Turns in one plane each, and the order they were made in; the first pair answered
turn E:
[ 1.74 -0.02  1.66  2.67  1.75  4.52 -2.94 -2.94  2.81  0.56] |-> [ 1.98  1.09  0.61  3.50  0.56  3.98 -1.32 -3.06  4.06  1.18]
[-0.37  0.13  1.28  3.50 -0.85  1.21 -0.89 -0.98  0.04 -0.86] |-> [-0.17  0.47 -0.44  2.29 -1.92  1.80  1.29 -1.23  1.65 -0.75]
[-2.93  1.45  2.81  1.42 -3.86  1.35 -2.62 -6.06 -0.11  0.32] |-> [-2.53  1.84  1.61  0.40 -4.77  1.69 -0.36 -6.21  1.65  0.70]
[-4.70 -5.18  1.61 -5.65 -0.97 -1.75 -0.29 -0.60 -7.42 -3.42] |-> [-4.05 -1.58  2.12  3.66 -2.68 -7.13 -2.10 -0.80 -7.55  0.57]
turn L:
[-0.03 -1.10 -0.69 -1.23  0.28 -0.89  1.49  0.59 -0.91 -0.21] |-> [-1.43  0.13 -0.64  0.24  0.43  0.69  0.65 -1.07 -1.22 -1.14]
[ 0.31  2.55 -0.57  2.60 -2.72  0.32  0.94 -0.55  0.89 -0.13] |-> [ 1.81  1.46 -0.58  1.42 -2.63 -1.01  1.36  0.94  1.82  1.23]
[ 1.74  0.72  0.96 -0.88 -1.75  1.06  1.48 -0.09  2.61  3.12] |-> [-0.21  0.28  1.04 -2.11 -2.48 -1.46  2.02  1.32 -2.11  2.01]
[-0.62 -2.07  4.43 -1.49 -0.40 -0.85 -0.95 -0.73 -2.95 -1.97] |-> [-0.12 -0.71  4.23  0.67  0.53  2.08 -1.95 -2.69  0.19 -2.13]
turn B:
[-3.07  2.06 -0.96 -0.70  0.92  2.63  2.40 -0.67 -2.00 -2.85] |-> [-1.42  2.82 -0.96 -0.27 -2.37  0.05  3.88 -1.90  2.16  1.17]
[ 4.37  0.20 -0.61  3.16  1.18 -2.60 -2.68  0.88  2.30  2.47] |-> [ 2.39 -0.74 -0.44  2.43  4.33  0.56 -3.93  1.50 -1.72 -1.99]
[ 1.52  1.13 -0.76  4.40  1.42  0.02  3.10 -0.28  1.29 -2.00] |-> [ 1.54  0.78 -0.69  4.55  1.73 -0.42  2.81  0.11  1.23 -2.05]
[-3.38  0.36  0.36 -0.40 -1.39 -0.10  0.90 -1.00 -3.57 -2.81] |-> [-2.28  1.33  0.32 -0.06 -3.95 -1.67  2.08 -2.33 -0.49  0.27]
turn R:
[-1.39 -1.05  1.45 -4.27 -0.68 -0.52 -0.25 -0.93 -2.27 -0.42] |-> [ 0.67 -1.47 -0.30 -3.01  2.37  0.16 -0.14  2.27 -2.09 -1.20]
[ 1.75 -1.11  2.73  3.54  0.36  1.60 -4.28 -1.89  0.14  1.58] |-> [ 1.76 -1.53  2.77  3.32  0.48  1.40 -4.43 -1.60  0.02  1.88]
[ 0.05 -1.08  2.10 -0.08 -0.04  1.00 -2.04 -1.38 -0.65  0.34] |-> [ 0.88 -1.45  1.48  0.18  1.18  0.96 -1.89  0.09 -0.61 -0.01]
[ 1.46  0.51  0.60 -0.65 -0.08 -1.58 -3.29  0.08 -0.76  2.03] |-> [ 2.05  0.96 -0.44  0.64  1.33 -1.01 -2.95  1.34 -0.51  1.43]
turn Q:
[ 0.81  0.71  0.79  3.76  1.57 -0.82 -3.44  1.65  0.96  0.32] |-> [-1.45  1.26  0.21  0.74 -3.56 -3.39 -0.26 -0.56  1.27  1.91]
[ 0.48  1.59 -0.67  3.16  2.62  1.59  0.80  0.01 -0.01  1.45] |-> [-1.15  1.75 -0.91  0.82 -1.21 -0.26  3.10 -1.41  0.29  2.59]
[-3.11  2.12  0.07  1.19 -0.22 -0.06 -0.45 -2.25 -2.63 -2.17] |-> [-3.18  0.76  0.33 -2.37 -0.99  0.57  0.52 -2.27 -2.35 -2.26]
Now pairs of rows:
Between the rows of a pair lie two turns.
[ 0.08  2.90  0.79 -3.40 -2.69  2.04  1.34 -2.62  0.99  2.18] |-> [ 1.68  4.17  1.07  2.60  1.32  2.88 -1.68 -1.28  0.46  1.19]
Q, Q
[-0.57  2.10  1.86  2.77  0.68  0.64 -2.05 -1.21 -0.28 -1.28] |-> [ 0.21 -0.68  3.38 -0.39  0.67 -0.77 -3.32 -0.39 -0.93 -0.21]
R, R
[ 0.26 -0.65  2.47 -0.07 -1.57 -2.42 -2.90 -0.25 -0.60  1.92] |-> [ 0.80 -0.11  1.49 -0.49 -2.65 -2.69 -1.00 -0.12  0.97  2.70]
Q, E
[-0.13  2.01 -1.54  1.49  0.97 -1.08 -0.68  0.19  1.09  0.75] |-> [-0.02  0.64 -1.68 -1.38 -0.02 -2.21  0.60  0.69  0.94  1.30]
L, Q
[-1.24  0.12  0.09 -1.93  3.34  2.08 -1.92  0.51 -2.44 -2.01] |-> [-1.72  2.70  1.04  2.71 -0.11 -2.03 -2.52 -1.53 -2.16  1.06]
E, R
[ 0.21  0.00  2.74  1.74 -0.83 -0.76 -2.65 -2.29  1.15  2.41] |-> [ 0.49 -1.80  2.92  0.06 -0.04 -2.57 -2.67  0.19 -1.51  1.67]
R, L
[-3.43 -1.02  0.00 -3.62 -1.13  0.10  1.30  0.01 -2.46 -1.50] |-> [-2.98  1.62  0.05  3.35  0.53 -0.52 -0.76  0.21 -3.11 -1.55]
Q, Q
[-0.12 -0.81  1.88  0.06  1.67 -1.38 -3.90 -0.32 -1.91 -0.48] |-> [ 1.52 -0.34  0.81  1.57  3.19 -0.24 -3.29  0.50  0.27 -0.49]
R, L
[-0.77  3.11 -2.20 -0.02  3.15  5.37  3.49 -0.37  3.47 -2.45] |-> [ 0.69 -1.02  0.99 -3.83  4.72  5.86 -0.02  0.55  2.71 -1.81]
B, E
[-2.95  1.58  0.53 -1.07 -3.12 -1.49  1.15 -3.29 -1.55  0.00] |-> [ 1.22 -2.11  1.89 -1.13  3.15 -0.71 -2.72  1.80 -2.71 -0.72]
R, Q
[-2.31  1.04 -0.05  0.62 -1.19 -1.58  0.03 -0.64 -2.27 -1.59] |-> [-1.90  0.08  0.19 -2.30 -2.71 -1.02  1.04 -1.49  0.00 -0.62]
Q, B
[ 2.91 -1.36  0.56 -0.13  1.76  0.95 -0.67  1.47  2.12  1.13] |-> [ 1.20  0.01 -0.18 -0.40 -2.23 -1.40  1.32 -0.30  2.30  2.60]
Q, Q
[-0.85  1.34 -2.59  1.36  0.09 -3.55  1.44  0.90  0.15  0.77] |-> [-1.23  0.46 -1.05 -0.62 -0.87 -4.55  0.65  0.26 -0.06  1.67]
R, R
[ 1.07 -0.92  1.63  0.16  0.69  0.24  0.05  1.15 -1.05 -0.65] |-> [ 1.58 -0.25  0.58  1.38  0.84  0.75  0.81  1.19 -0.02 -0.60]
R, L
[-0.13  0.66  1.47  1.42  1.61  2.79 -1.94 -0.58 -1.81 -1.61] |-> [ 1.87  1.37  0.56  1.86  1.28  2.96 -0.73 -0.47  2.19  0.19]
L, R
[-2.29  1.56 -2.94  1.49 -1.06 -1.62  1.84  1.77 -3.16 -0.81] |-> [-2.05  3.08 -1.63  2.84 -1.46  2.02  0.12 -2.62  0.77  0.07]
R, L
[-0.27  2.18  0.41  3.05  0.46  1.89 -1.43 -2.55  1.57 -0.97] |-> [ 0.35  0.76  0.55 -0.76 -2.68 -0.74  1.04 -2.28  3.25  1.66]
B, Q
[ 1.72  0.69 -2.59 -0.68 -0.52  1.47  3.71 -0.25  5.04  2.33] |-> [ 2.78 -0.97 -1.19 -1.25  2.41  3.71  1.13  0.23  4.82  1.48]
R, Q
[-0.03  1.14 -0.74  1.60  1.66 -1.50  1.50  1.85 -1.91  1.12] |-> [-0.63  1.22 -1.86 -0.42  1.39  0.07  2.88  1.51 -1.34  0.11]
E, B
[ 0.38 -0.52  1.32  1.43  2.41  1.95 -3.04 -2.48  0.05 -1.27] |-> [ 0.11  0.17  1.66  1.17 -1.28 -0.91 -1.83 -4.02  1.45  1.53]
E, R
[-1.37  0.55  2.64 -0.44  0.46  1.08 -0.64 -1.48 -0.73 -1.13] |-> [ 0.37 -0.46  2.83 -0.88  1.44  1.17 -1.15 -0.47  0.58 -0.46]
R, L
[-1.62 -0.14 -0.58 -0.72  0.28  0.59  0.30 -0.04 -1.79 -1.93] |-> [-1.38  0.08  0.52  0.47 -0.36 -0.98 -0.62 -0.55 -2.20 -0.82]
E, R
[-1.14 -2.58  1.15 -2.22  1.47  1.52 -0.47 -0.30 -2.96 -3.39] |-> [-2.13 -0.04  1.54  2.17  0.06  0.15 -1.64 -1.78 -3.45 -2.41]
Q, R
[-1.45 -0.25  0.41 -1.96 -0.35 -1.39  0.29 -0.20 -2.31  0.78] |-> [-1.48  0.94 -0.25  0.92  1.73  1.29 -0.58 -0.52 -2.07 -1.03]
R, L
[ 0.90 -3.56  0.25 -2.69  1.49 -0.63 -1.52  2.18 -1.62  0.37] |-> [-1.35  1.46 -0.69  4.63 -0.66 -1.93 -1.38 -0.86 -1.83  0.67]
L, E
[-2.01  0.32  0.57 -1.69  0.55  2.39 -0.31 -1.00 -2.03 -2.85] |-> [ 0.26 -0.31  0.93 -1.71  1.47  3.81 -0.85 -0.94  1.49 -1.56]
R, L
